One vector is turned by the same rotation once a step. Each row is the vector after some number of steps, and that number follows the row.
The counts run from 0 to 1166.
[111 133 103 141 119 121 120 147 108 143 113  98 172  92 193 151 146 132
 137  96 115 145 103 154 150 124 147 112 129 106 187 161  79 133 101 125
 161 103 162 116  93 198 111 106 152 120 144 131 127 100 103 147  95 122
 131 148 155 151 165 131 132 131 114 177  64  98 101 128 117 105  87 145
 131 148]  978
[147 131 120 131 109 112 118 130 101 178 132 115 156  89 142 129 104 113
  98 129  89 129 108 105 146 129 148 109 171  86 101 146 129  67 115 118
 104 103 184 133 164 154 161  49 143 121 123 151 121 103 134 114 147  94
 127 123  85 167 144 118 107 122 152 114  78 103  91 135 139  92  86 132
 105 151]  286
[104 103  82 160  92 122 101 130 116 146 124  96 160  79 130 129 150 143
 104 141 116 118  62 155 122 142 111 120 125 120 108 126 136  96  96 127
 150 114 172 121 113 159 135 122 197 167 143 112  93 125 139 147 130  81
 147 153 139 158 122 106 118 144  72 145  90 116 150 131 151 148 108 134
  79 181]  327
[144 124 111 178 154 135 111 111  94 176 162 106 137 141 109  98 133 118
 108 157 110 121  94 125 158 157 160  97 150 104 112 151 129 106  82 131
 138 105 170 144 151 134 116 106 152  93 130 104 118 121 151 114 176 107
 120 122 161 164 113  87 103 130 138 160  80  99 107 130 172 126  71 154
  99 173]  22
[148 134  98 183 174 131 144 118 109 184 163  89 136 119 115 113 118 114
  88 157 116 130 118 132 140 144 157 110 122 111 123 148 117 131  72 142
 179  96 197 148 149 147  95 106 154 121 147 106 131 130 152 110 166  91
 119  98 156 161 131  94 110 130 127 154 111 116 139 137 157  98  74 151
 113 162]  351
[149 102 109 200 133 134 120 113  94 141 168 121 122 140 104 102 124 138
  79 156 116 121  77 122 127 155  98 117 130 132 111 130 142  81  89 149
 168 109 160 131 114 157 102 128 144 155 135 130 128 129 147 156 134  79
 125 117 180 166 105  78 123 126 102 156  92 115 153 133 140 148  97 104
  70 166]  338
[135 158 121 144 128 129 115 129  94 193 120 165 147 107 142 116 129 107
 103 132  99 103  81 114 117 150 121 103 165  88 131 143 136  65  82 119
 117 119 191 160 150 167 158 101 143 123 137 159 104 133 143 117 157 140
 103 139 126 182 137  95 102 115 135 126  95  96 104 143 138 101  74 137
  85 160]  864
[134 154 109 145 143  98 163 142  85 129 141 144 149 123 142 139 125  98
 110 117  95 126  94 116 147 104  98  73 148 127 115 134 143 109 113 115
 164 105 166 173 102 197 115 103 140 159 154 168 107 116 136 140 118 111
 137 123 134 170 125  98 110 156 126 149  80 117 162 160 122  81 117 120
  73 115]  262
[134  87 122 169 128 150  98 116  60 102 159  93 135 130 131 103 110 139
 132 135 100 149  93 119 175 107 131 110 140 124 112 126 113 109 117 129
 142  94 148 140 105 159  96 118 136 127 133 112 144  98 132 138 130  55
 155 110 170 180 113  88 144 162 116 169  40 122 124 123 146 146  97 131
 104 148]  913
[ 96 133  88 119  90 112 119 155 130 156 106  85 169  61 187 157 139 129
 120  99  94 131  99 153 143 116 139 114 127 101 160 139 118 110 116 104
 140 105 180 115 111 182 140  85 176 152 136 143 103 103 115 135 113 106
 145 144 104 162 156 140 122 137 105 145  77 116 126 139 121 100 105 134
  98 161]  728
[168  98 128 164 104 124 103 146 132 169 122 128 145  78 124 136 116 149
  85 153 122 139 106 115 109 164 145 157 163 104 141 140 118  45 110 132
 121 114 181 111 132 139 135  85 162 148  93 161 122 111 133 126 122 108
 116 132 153 144 148 134 111  93 114 134  99  94  75  87 124 142  77 127
 123 159]  381
[136  89 137 160 111 163  88 132 107 139 134  90 119  94 143 103 122 165
 135 135 115 143 125 133 142 140 154 146 124 100 136 136  93  70 106 132
 123  92 158  96 116 145 127  93 140 125 121 110 149 113 128 133 114  62
 113 111 161 163 143 133 147 124 121 172  72 117  72 101 121 159  71 134
 124 166]  392
[120 100 117 160 113 174  92 150 122 175 116  86 136  63 126 121 128 152
 116 145 117 139 116 132  96 130 157 154 119  97 132 115 105  81  99 128
 137 114 205 120 122 142 139 112 176 154 123 122 133 117 136 103 139  70
 117 112 160 172 144 133 138 106  93 149 106 123 105  89 121 146  75 141
 122 171]  1053
[147 118 109 177 160 127 154 152 109 122 150 104 136 107 137 137 127 135
 115 131 135 145 128 153 147 116 127 126 107 140 154 120 103 121 104 123
 200  99 159 147  70 179  85 120 152 174 137 126 131 125 139 144  87  83
 127 117 196 141 136 124 127 138  86 196  94 124 143 112 102 125 105 132
 116 119]  1076
[148 113 125 134 108 104 131 145 110  98 139 131 157  96 154 142 138 126
 132 122 131 144  92 159 179 132 121  98 137 140 151 125 127  88 123 102
 155 105 143 156  60 178 101 101 167 157 123 153 101 109 126 148  89 110
 150 156 166 144 128 122  96 158 101 182  52 110 113 132 110 129 107 137
  94 113]  1073
[126 168 119 143 125 105 143 153 129 188 115 158 143  90 146 139 144 105
 113 132 123 114 105 138 101 154 128 109 153  97 133 151 136  71  69 114
 137 119 199 171 120 175 149 102 177 143 129 171  89 142 146 123 142 149
  95 144 140 164 136 135  98 105 133 151 109  90 110 127 124 102  84 145
  99 137]  123
[166 102 124 133 135 135 109 127 115 145 127 131 141  92 124 122 126 142
  82 135 114 128  83 124 137 127 135 104 134 129 163  93 141  76 138 120
 166  98 199 133  97 156 137 127 156 168 124 167 120 116 127 105 130  92
 148 114 140 185 125  74  98 133  81 134  73 160 133 124 108 128  96 117
  63 169]  162
[169 129 113 132 105  95 144 127  96 133 157 138 151 100 129 116 120 110
 105 141 121 109 100 139 160 122 115 108 150 119  66 141 137  46  92 111
 117 100 149 166 148 161 145  38 163 146 135 114  94 138 155 138 117  79
 137 138 105 145 126  99  95 153 120 140 103 115  97 144 130 124  96 126
 106 149]  768
[188 122 117 188 161 121 158 143 109 178 160 106 136 108 105 128  90 124
  81 161 125 153 141 109 130 134 164 152 144 108 116 148 110  85  95 140
 162 105 166 148 149 146 102  66 142 139 112 130 149 118 153 110 132  91
 104  99 165 142 136 131 122 100 135 163 116 100  98 100 134 102  75 143
 141 134]  529
[142  81 111 165 125 159  93 130 109 141 146  57 144  84 140 123 104 163
 103 133 111 157 114 130 152 102 162 140 129 118 139 113  89 104 135 135
 144  89 171  94 121 152 110  87 146 149 126 112 156  98 116 125 106  48
 148 101 143 166 143 117 151 140 100 153  69 139 113  99 123 131  93 117
 122 162]  983
[187 116 107 162 166 106 158 149  73 122 165 135 172 123 132 137 113 104
  93 136 129 146 102 129 171 110 131 112 153 141 140 139  93 100 116 127
 178 108 144 173  97 184  84  94 140 140 122 135 134 106 127 129  80 100
 149 132 176 127 145  94 109 145 106 175  75 108 107 127 107 108  96 144
 134 108]  1006
[153 117  98 175 134 101 137 122 137 164 165  82 129  98 116 125 131 137
  70 149 128 117 101 151 147 155 119 105 112 133 125 129 147 110  97 128
 186  88 178 128 125 151 105  94 183 170 137 132 105 134 155 155 136  76
 134 112 138 147 107  99 105 128  99 153 115 122 158 133 143 122 107 110
  70 176]  999
[155 148 131 160 145  97 160 151  86 141 159 140 143 130 138 142 120 100
 127 140 116 149 113 120 174 131 146  95 171 121 131 159 122 105 100 117
 145 113 131 184 107 177  95  84 145 123 117 153 117 103 139 126 123 134
 118 142 173 137 127 137  99 135 154 185  67  74  91 127 138  90  93 167
 134 103]  525
[ 80 138 113 115  96 129 104 147 119 146 103 105 136  80 177 132 148 140
 142 102 103 121  96 151 135 124 114  99 121 107 142 121 137  88 109 101
 130  94 191 131  98 185 155 115 173 155 154 144  99 124 123 137 135 101
 131 137 110 192 136 121 121 151 111 148  62 128 145 137 117 117 105 127
  62 157]  68
[124  94 111 171  94 132  98 122 132 136 153  80 120  98 145 112 129 169
 103 133 125 131  90 148 150 165 104 121 116 112 125 140 131  79 100 133
 142  91 154  85 112 160 120 100 159 154 134 122 123 128 139 183 117  61
 127 126 144 159 115 119 139 118 119 160  71 115 126 128 133 160 103  91
  71 191]  1067
[107 151 109 170 146 131 146 130  65 117 158 121 133 150 142 112 127 105
 148 128 101 131  95 134 167 108 109  85 136 116  96 144 130 122  87 128
 151 106 149 174 102 188  93 114 131 124 162 116 124 123 139 137 141  97
 125 126 172 177 106 100 132 170 134 181  57 105 151 149 146 114  98 138
  93 117]  842
[167 134 124 154 111  98 132 134 134 182 138 146 135  89 121 127 128 134
  91 155 131 121 101 139 122 179 122 121 154 104 113 154 148  30  79 122
 126 113 159 149 136 144 149  69 163 138 115 149 104 145 157 147 132 120
 100 136 146 139 132 129  91  97 136 147 113  77  82 122 133 120  78 127
 111 161]  121
[126 105 118 131  72 112 111 154 108 118 114 132 174  73 158 156 131 135
 129 115 108 150  78 133 136 120 115 120 163 116 143 122 126  74 135 114
 127 116 152 136  78 176 137 101 173 172 111 172 103  95 110 142  81 102
 153 170 135 141 137 140 114 144  96 156  51  96 111 107 117 142 114 125
  95 129]  481
[152 112 141 172 140 134 130 149 139 178 134  97 117  75 118 148  89 149
  90 156 116 169 147 105 125 144 168 145 149 103 138 131 127  78 121 128
 147 105 198 128 125 137 116  82 160 157 107 169 147 105 139 113 139  90
 106  94 160 163 139 158 121  87 140 152  92 114 102  91 123 106  82 132
 121 138]  379
[120 113 103 198 136 147 124 149 107 140 134 105 133 113 149 140 132 144
 119 135 119 151 101 134 114 137 116 139 126 125 159 128 103 117  93 146
 187 114 158 128  74 187  81 148 147 172 138 145 129 119 124 157 100  94
 115 131 207 157 131 121 160 121  97 182  87 111 153 110 117 137 108 123
 105 131]  156
[201 138 121 130 148  98 159 132  80 125 158 158 155 124 144 128 114 105
 104 124 128 123 109 129 184 117 126  96 142 138 139 134 115  75 112 116
 156 100 146 172 102 188 113  74 131 140 133 149 122 118 137 127  89 112
 141 131 143 148 149  74  91 159 123 167  76 115  90 148 102 109  93 136
 112 121]  15
[ 99 122 127 120  76 116  99 146 122 142 109 116 142  70 143 141 130 133
 140 120  97 132  92 134 131 146 125 110 160  99 108 135 155  73 113 108
  99 118 177 139 110 149 160  85 184 141 115 149  91 115 129 122 147 113
 122 152 125 175 122 167 108 132 131 149  60  97  96 108 153 124  92 143
 100 144]  548
[ 90 117 107 142  93 123 107 146 146 163 117  73 136  60 153 146 129 148
 104 122  97 145  99 136 121 140 129 110 132 108 139 124 156 105 130 110
 139 100 203 114 107 155 142  99 188 174 130 163 101 103 123 133 145  84
 137 118 116 181 130 139 120 118 110 141  76 116 150 113 138 112 109 113
  74 167]  478
